In the rows, zero is written as 128.
The rows below come in pairs that one turn or mirror swaps. Which row does each named row swap with?
The rows were stretched afterwards, more along some directions than others.
Bik: [146 118 119 137 136 105  86 140 102 125 105 154 109 138 164 126 123 140
 130 109 151 143 119 143 124 127]
vagan: [121 177 106 148 140 105 113 138 145 123  89 138 142 141 165 104 106 113
 132 159 109 123 119 109 142  92]
zatil: [128 150  98 120 112 122 117 161 141 137 121 143 112 113 141 116 127 119
 116 133  91 139 143 107 126 115]
Sogu: [138 146 130 149 152 101  73 121 118 143 101 148 112 124 160 108  97 138
 113 151 149 136 134 121 135 125]
vodir: [ 85 151 109 112 129 108  99 111 120  88 113 130 121 137 146 125  90 116
  89 131 118 119 127  99 132 127]
Nadom: [107 137 109 125 148 120  94 104 107 105 132 130 112 141 157 147 101 127
 154 130 134 142 101 131 142 129]
reb: [123 162 138 128 159 119 118 148 125 139 111 117 138 133 160 122 148 130
 114 165 129 132 106 122 148 106]
Lagok: [116 123 110 133 137 136 115 118 121 161 123 102 135 180 129  95 124 141
 125 160 126 111 133 110 112 133]
daf: [110 110 125 112 158 113  98 120  98 133 134 109 128 139 145 118 103 125
 141 130 165 121 108 162 126 110]
mov: [105 131 127 153 140 116  82 114 130 105 123 150 115 103 146 123  93 101
 144 146 125 128 141 123 126 132]
Geme: [135 147 113 114 145 119 137 144 120 141 140 141 121 135 143 131 109 132
 124 121 143 123 105 152 140 103]
Pivus: [ 98 128 155 116 149 102 116 122 127  96 130 125 121 106 153 138 103 116
 118 127 158 123 119 141 146 141]
kagi: [103 157 124 140 146 113 128 119 126 113 116 113 137 141 149 126 114 100
 131 159 141 117 108 111 164 117]
Deri: [111 134 103 146 145 132 125 128 145 116 127 136 116 137 144 118 109  99
 134 171 112 111 139 104 116 120]
deliz: [ 99 139 123 148 165 124  89 118 123 121 109 114 162 111 141 108 116 121
 148 137 144 126 122 125 145 109]
Riz: [113 132 121 129 144 101 100  97 119 117 120 135 142 158 160 114  71 120
 133 130 166  91  99 130 109 108]
Bageb: [ 87 134 122 101 132 111 137 124 130 111 126 125 157 139 131 116 106 120
  99 134 133 105 100 129 123 116]
Sune: [ 83 142 126 136 174 132 118 130 129 120 137 124 149 108 136 140  85 117
 130 156 153 120 121 129 143 110]
Gilen: [120 129 107 129 156 123  90 128  92 130 115 142 120 138 158 128 102 159
 136 109 171 123 102 151 127 137]
lur: [ 93 145 117 133 159 128 119 135 117 118 127 123 142 117 119 104 154 119
 129 145 151 127 135 115 116 123]
Papif: [114 128 108 152 170 128 125 150 126 141 115 132 138 106 130 116 136 120
 102 159 145 103 148 134 121 136]
subez: [122 139 169 103 108  79 106 111 111 122 126 121 134 109 152 118 123 117
 137 115 141 144 124 115 155 115]
gito: [143 131 111 149 150 105  88 162  88 152 112 155 111 127 175 121 111 129
 166 134 154 133 120 150 133 101]
Sudit: [129 171 113 104 110 112 124 122 134 118 118 144 117 160 156 121  79 123
 127 134 122 109 108  98 117 107]
mivoz: [110 143 126 114 129 119 107 146 112 100 118 136 130 111 144 126 133 112
 125 118 142 135 108 127 147  99]
Vik: [ 99 120 132 116 140 137 105 130 121 102 128 143 131  97 138 134 104 111
 140 100 137 132 132 143 127 117]
buro: [131 124 118 134 130 114  84 126  96 158 105 113 122 162 151 122 128 143
 127 142 135 107 134 133 129 119]
revek: [130 151 117 134 169 121 102 171 127 130 110 149 122 109 175 126 111 127
 145 130 132 141 105 154 147 100]
genub: [ 91 111 143 137 140  96  76 117 103 116 114 121 139 111 155 119 125 125
 151 154 117 128 154 116 147 140]
lemaz: [132 147 145 127 130 117 113 144 125 154 126 127 141 128 147 100 108 100
 122 174 139 105 124 107 126  87]
Nep: [131 143 117 138 143 125  84 127 115 156  87 122 137 146 151 110 138 149
 135 142 117 122 143 115 136 121]
ser: [104 128 143 114 139 129 121 130 123 157 102 104 146 130 143 138 108 131
 123 131 147 145  98 127 153 101]
misi: [116 120 131 133 139 130 105 133 132 156 111 122 134 111 145 135 135 112
 138 143 105 125 145 104 163 127]
tufas: [117 163  99 125 128 111 110 133 126 109 125 155 125 107 142 112 129 109
 139 111 133 148 111 125 121 107]
larap: [119 121 130 102 116 101 126 132  84 130 126 122 120 140 133 128 133 119
 121 122 138 137 122 124 124 119]
peme: [113 160 122 144 135 110  94 138 106 124 106 131 111 126 153 102 117 125
 131 148 140 130 133 114 116  97]
nuv: [120 127 124 116 123 100 100 111 104 123 110 148 107 133 151 128 126 134
 134  95 142 139 124 139 152 135]
Poda: [115 138 135 110 119  83 118 113 141 114 133 138 133 140 159 116 112 109
 104 134 147  82 134 110 124 131]
Lito: [117 141 111 122 136 127 130 145 121 128 138 126 122 159 153 136 108 119
 177 132 107 148  95 128 132 100]
regit: [130 175 132 106 124 106 116 127 139 107 121 148 117 121 156 134 112 120
 105 103 154 133  93 137 137 104]
mose: [103 147 128 152 135 119 106 153 121 136 113 128 127 100 143 105  95 126
 136 164 119 151 125  94 136 121]
Pum: [139 163 113 137 138 146 121 143 151 119 104 151 115 132 171 135 111 119
 140 133 117 110 133 135 139 118]
rufoz: [126 104 113 115 142 107 110 142  89 135 129 132 110 161 156 117 119 132
 140 136 148 123 116 152 104  99]
Mul: [120 141 113 125 149 125 107 115 121 111 120 123 117 130 159 144  98 107
 141 129 160 124 125 142 143 100]
Ruf: [113 140 124 105 119 132 143 128 141  94 134 142 143 125 136 140 123 115
 130 106 132 104 117 129 131 103]
Zenan: [ 92 115 126 111 144 122 143 131 128 124 138 116 120 144 131 116 113 139
  99 150 122 111 134 144 101 142]
zeru: [128 171 118 138 126 105 116  96 139 121 110 140 104 149 148  99  90 122
 101 150 152 118 125 120 114 114]
faru: [102 137 129 126 151 101  86  93 102 125 115 128 133 112 134 125  95 141
 111 139 163 137 120 113 138 127]
gif: [118 131 125 131 137 117  89 120 108 155 115 130 120 161 155 106 110 147
 117 154 158 102 127 125 114 132]
bimuz: [118 119 128 114 155 120 123 129 136 134 124 127 132 140 157 136  95 140
 124 138 128 116 117 144 137 139]
Dop: [110 137 118  97 144 129 131 160 116 139 121 121 128 127 143 115 130 125
 105 138 112 139 126 133 133  97]
peno: [ 99 153 124 109 126 140 144 116 144 116 119 118 133 130 145 137 114 114
 128 137 114 112 119 115 136 107]
vota: [139 149 111 137 116 125 131 125 145 130 122 133 112 153 160 127 131 128
 137 139 113 120 124 116 115 142]
fet: [121 146 147 131 134  98 119 131 133 147 120 143 131 114 135 104 133 112
 112 150 133 115 144 117 134 139]
sama: [117 165 124 111 145  79 121 113 104 109 102 105 147 153 173 105 143 123
 110 141 152 130  90 136 144 118]
Sesig: [121 128 148 126 135  89  82 115 108 122 118 122 126 133 159 110 109 109
 122 152 163  97 129 125 121 129]
pab: [130 163 117 139 119 123 120 116 135 122 116 138 102 143 165 122 125 105
 150 150 122 118 134 121 135 149]
Nor: [118 145 125 127 149 119  79 132 129 154  94 142 143 104 146 113 107 131
 118 143 117 129 132 105 146 109]
Mif: [108 147 122 136 162 104  99 151 122 161  98 127 157 134 166 103 142 135
 132 168 144 124 112 146 150 113]
kunaf: [ 78 122 130 115 162 117 105 150 122 128 130 120 163 105 134 107 135 119
 111 142 144 106 119 141 134 114]
Soz: [ 98 115 109 133 168 137 117 122 135 136 117 116 153 138 136 119 115 134
 119 160 134 107 125 114 134 154]
Riris: [104 119 128 122 150 123 108 128 107 110 147 132 109 114 145 119 121 118
 125 124 133 143 121 128 116 132]
Gamo: [119 137 139 145 136 123  94 110 140 131  95 132 133 107 143 127 142 124
 110 128 133 118 141 103 143 161]
Zogok: [ 83 154 131 117 156 106 108 127 124 131 127 120 158 113 130  98 122 139
 105 163 137 116 114 109 126 141]
bor: [ 85 141 102 126 156 129 123 134 122 116 113 112 159 126 122 119 141 114
 135 148 133 129 113 111 127 123]
ketub: [121 137 145 135 140 123 110 104 133 139  97 132 105 134 156 119  86 120
 104 139 163 122 128 124 125 115]
Nud: [146 137 116 138 114 133 144 139 144 126 127 148 116 168 160 122 114 117
 140 137 124 109 123 141 102 127]
Lovig: [104 114 111 143 150 126 117 133 113 133 121 125 116 134 148 118  83 154
 132 149 112 131 127 121 110 128]
Lof: [106 163 109 124 144 108 124 138 116 112 126 126 122 125 132  95 135 111
 104 136 146 150 105 122 119 114]
pora: [115 137 109 119 156  97 114 132  95 127 146 142 125 129 158 122 147 142
 123 137 150 140 114 138 125 127]

bimuz swaps with Sogu
Deri swaps with rufoz
bor swaps with mivoz
lur swaps with Ruf
nuv swaps with Papif
ser swaps with mose
Sesig swaps with Nadom
Poda swaps with pora
Nor swaps with revek

